(in the rows, 128 means zero)
Rotation paths and how fast each direction turns (degrees each step)
Each turn is a multiple of 5 degrees from 10 to 175, or 0.
Each row of a path follows its step; steps can be skipped.

step 0: [145 116 123 122 150 127 129 121 128 130 133 134 128 109 137 124 137 119
 119 130 122 128 123 125 127 138 125 129 124 115 131 124 136 114 139 130
 141 125 130 130 122 126 123 141 129 120 128 128 138 125 127 114 140 134
 134 128]
step 2: [122 125 121 131 128 127 115 134 122 140 140 123 124 123 121 129 125 138
 123 122 131 102 118 133 123 131 140 136 122 130 120 131 131 140 135 126
 132 123 116 121 130 121 132 130 110 117 133 124 118 135 131 121 133 127
 115 137]
step 3: [137 119 116 141 131 121 125 126 120 124 113 141 127 114 117 135 130 117
 131 127 131 112 126 124 128 137 122 128 136 139 133 131 122 125 137 139
 121 125 124 127 117 129 114 129 130 110 129 137 112 123 124 126 132 122
 129 128]
step 4: [135 113 116 134 110 140 127 132 130 126 119 132 115 123 139 135 126 130
 123 133 127 143 133 115 122 131 124 125 113 131 129 130 125 128 131 132
 130 126 120 143 133 118 134 142 133 122 117 131 119 123 137 119 143 132
 129 127]
step 6: [138 130 129 126 133 126 122 128 130 119 125 123 114 134 122 131 128 123
 134 117 138 115 128 123 128 135 136 142 134 127 141 113 138 141 139 124
 140 125 142 135 128 127 137 132 124 115 131 143 117 140 129 133 124 124
 139 125]
step 7: [131 126 117 143 123 121 126 137 134 129 128 127 132 117 141 124 119 122
 125 112 138 128 131 130 121 146 121 129 121 131 124 132 124 139 127 127
 148 120 137 139 141 133 118 126 130 113 132 129 136 115 126 130 129 129
 131 133]
step 8: [134 123 135 123 142 130 120 131 139 136 130 135 120 119 134 131 128 128
 128 127 111 130 112 134 122 128 133 123 124 124 126 121 138 123 129 136
 136 112 135 142 128 124 115 127 131 123 119 120 120 112 120 110 133 133
 125 129]
step 9: [136 110 122 117 132 111 134 128 124 124 132 129 108 122 130 131 144 134
 128 130 139 124 117 126 127 125 133 139 130 112 128 140 128 117 143 127
 143 133 133 123 127 124 129 136 120 129 125 132 134 126 126 119 131 126
 126 122]
step 11: [120 121 127 130 123 125 117 137 118 133 129 135 122 125 123 141 123 127
 128 121 120 110 115 130 120 137 112 131 123 135 116 131 119 137 140 136
 124 122 117 136 131 129 124 126 129 124 137 132 105 130 128 116 124 122
 129 135]
[129 126 132 131 128 128 130 126 125 127 125 130 129 126 128 126 132 127
 124 131 131 126 126 125 128 127 129 127 128 126 132 126 128 128 130 125
 132 129 126 133 124 133 129 125 126 129 130 129 127 128 129 130 127 127
 127 127] | 120
[127 127 128 134 130 126 126 129 126 128 128 128 127 125 125 129 129 133
 129 131 127 127 125 127 130 126 126 130 130 125 125 132 129 129 127 127
 126 128 127 125 126 131 127 130 127 126 127 124 129 127 131 122 127 129
 128 126] | 45
[125 129 129 123 128 126 131 128 128 128 126 126 129 130 125 130 131 131
 127 127 131 128 126 133 130 124 131 131 128 130 129 128 132 128 128 127
 129 128 126 127 128 128 127 129 128 126 130 125 123 125 125 129 133 128
 129 128] | 110
[125 126 128 123 127 124 128 128 130 131 129 130 129 126 131 127 128 127
 126 128 128 123 127 130 125 130 125 129 129 126 131 129 131 126 129 127
 126 129 124 125 127 130 128 127 128 132 126 128 130 128 126 123 127 129
 127 132] | 40
[127 128 129 126 126 128 126 131 132 129 123 130 128 124 130 126 128 132
 128 131 130 127 128 130 130 129 125 126 124 130 124 127 127 131 123 128
 127 126 127 132 130 128 131 127 130 131 133 128 128 128 127 126 129 131
 127 125] | 115

step 0: [121 132 133 133 132 120 129 118 123 138 133 128 121 130 134 133 133 140
 119 124 116 115 138 121 140 124 129 127 118 114 127 129 126 135 120 127
 118 122 127 132 138 129 113 140 146 110 138 136 131 143 136 124 138 140
 121 121]
step 1: [128 144 116 132 137 130 144 138 121 140 130 137 129 130 142 127 126 131
 138 128 128 122 128 126 117 126 114 129 125 148 123 135 113 129 120 138
 114 128 131 128 147 138 130 130 132 132 123 122 109 124 126 125 132 132
 134 128]
step 2: [129 127 125 134 111 124 123 128 111 129 126 134 125 113 145 126 136 116
 141 133 132 133 137 131 130 117 130 148 111 124 128 131 138 135 123 124
 121 133 123 129 128 128 137 124 135 125 112 135 133 134 135 141 138 139
 124 132]
step 3: [117 112 119 128 121 133 133 125 135 128 119 139 123 131 123 125 137 126
 133 127 142 117 133 111 137 124 119 133 119 133 123 139 130 144 125 134
 133 129 124 126 138 128 113 119 125 125 131 116 126 118 138 123 104 135
 131 126]
step 4: [125 118 117 126 107 132 122 140 128 129 115 124 128 114 125 129 126 137
 145 133 110 136 116 133 118 119 139 121 127 122 131 127 118 122 121 126
 120 131 127 130 131 121 134 116 129 121 117 106 128 124 126 126 124 123
 141 125]
step 7: [118 125 149 121 128 132 121 126 121 122 135 115 149 126 111 141 117 138
 134 126 123 117 125 123 127 118 137 135 130 132 132 124 139 133 130 117
 120 133 117 132 126 131 135 125 118 132 134 133 125 136 130 134 145 122
 131 117]
step 8: [137 131 141 110 131 132 127 135 130 125 130 121 143 127 122 127 128 134
 115 124 137 129 139 121 122 141 118 127 135 130 123 137 122 131 133 125
 134 130 137 135 122 133 136 147 136 134 139 120 126 114 137 137 125 148
 137 137]
step 9: [137 130 135 124 145 123 107 120 131 115 130 125 123 115 129 124 127 116
 126 121 132 133 125 134 123 115 135 113 142 134 124 120 137 124 127 135
 117 149 121 114 126 134 130 137 127 123 118 121 120 125 134 140 130 130
 125 121]
step 11: [153 135 108 140 134 130 129 123 122 141 125 129 131 135 121 116 133 136
 117 129 128 133 127 129 121 129 123 105 136 114 121 130 136 124 129 124
 138 145 125 129 141 131 124 125 128 127 127 125 138 134 133 127 132 129
 141 125]
[129 128 124 126 126 130 130 128 128 129 128 126 130 127 124 134 129 132
 125 124 125 129 128 130 129 126 129 127 128 125 128 131 128 126 129 129
 127 127 129 129 128 133 125 127 129 124 132 126 127 124 130 127 130 128
 131 129] | 95
[126 127 132 131 126 126 128 126 128 127 128 128 125 127 126 128 128 125
 124 126 127 131 132 127 130 128 132 125 128 127 131 129 130 128 124 130
 128 130 127 129 131 128 127 125 126 130 126 127 128 130 127 128 134 131
 131 125] | 160
[127 129 127 131 129 123 127 128 133 125 129 128 125 126 127 129 125 132
 133 125 128 131 126 131 127 128 128 131 131 130 125 126 127 128 126 127
 128 129 128 130 132 131 127 129 125 127 126 128 126 126 126 129 128 126
 131 126] | 135
[128 131 123 128 130 128 131 132 132 130 124 127 131 130 129 123 126 127
 126 129 129 130 130 125 126 128 131 128 129 128 131 131 126 128 129 131
 129 131 126 128 128 131 126 131 127 129 126 124 128 128 127 128 127 125
 129 128] | 145
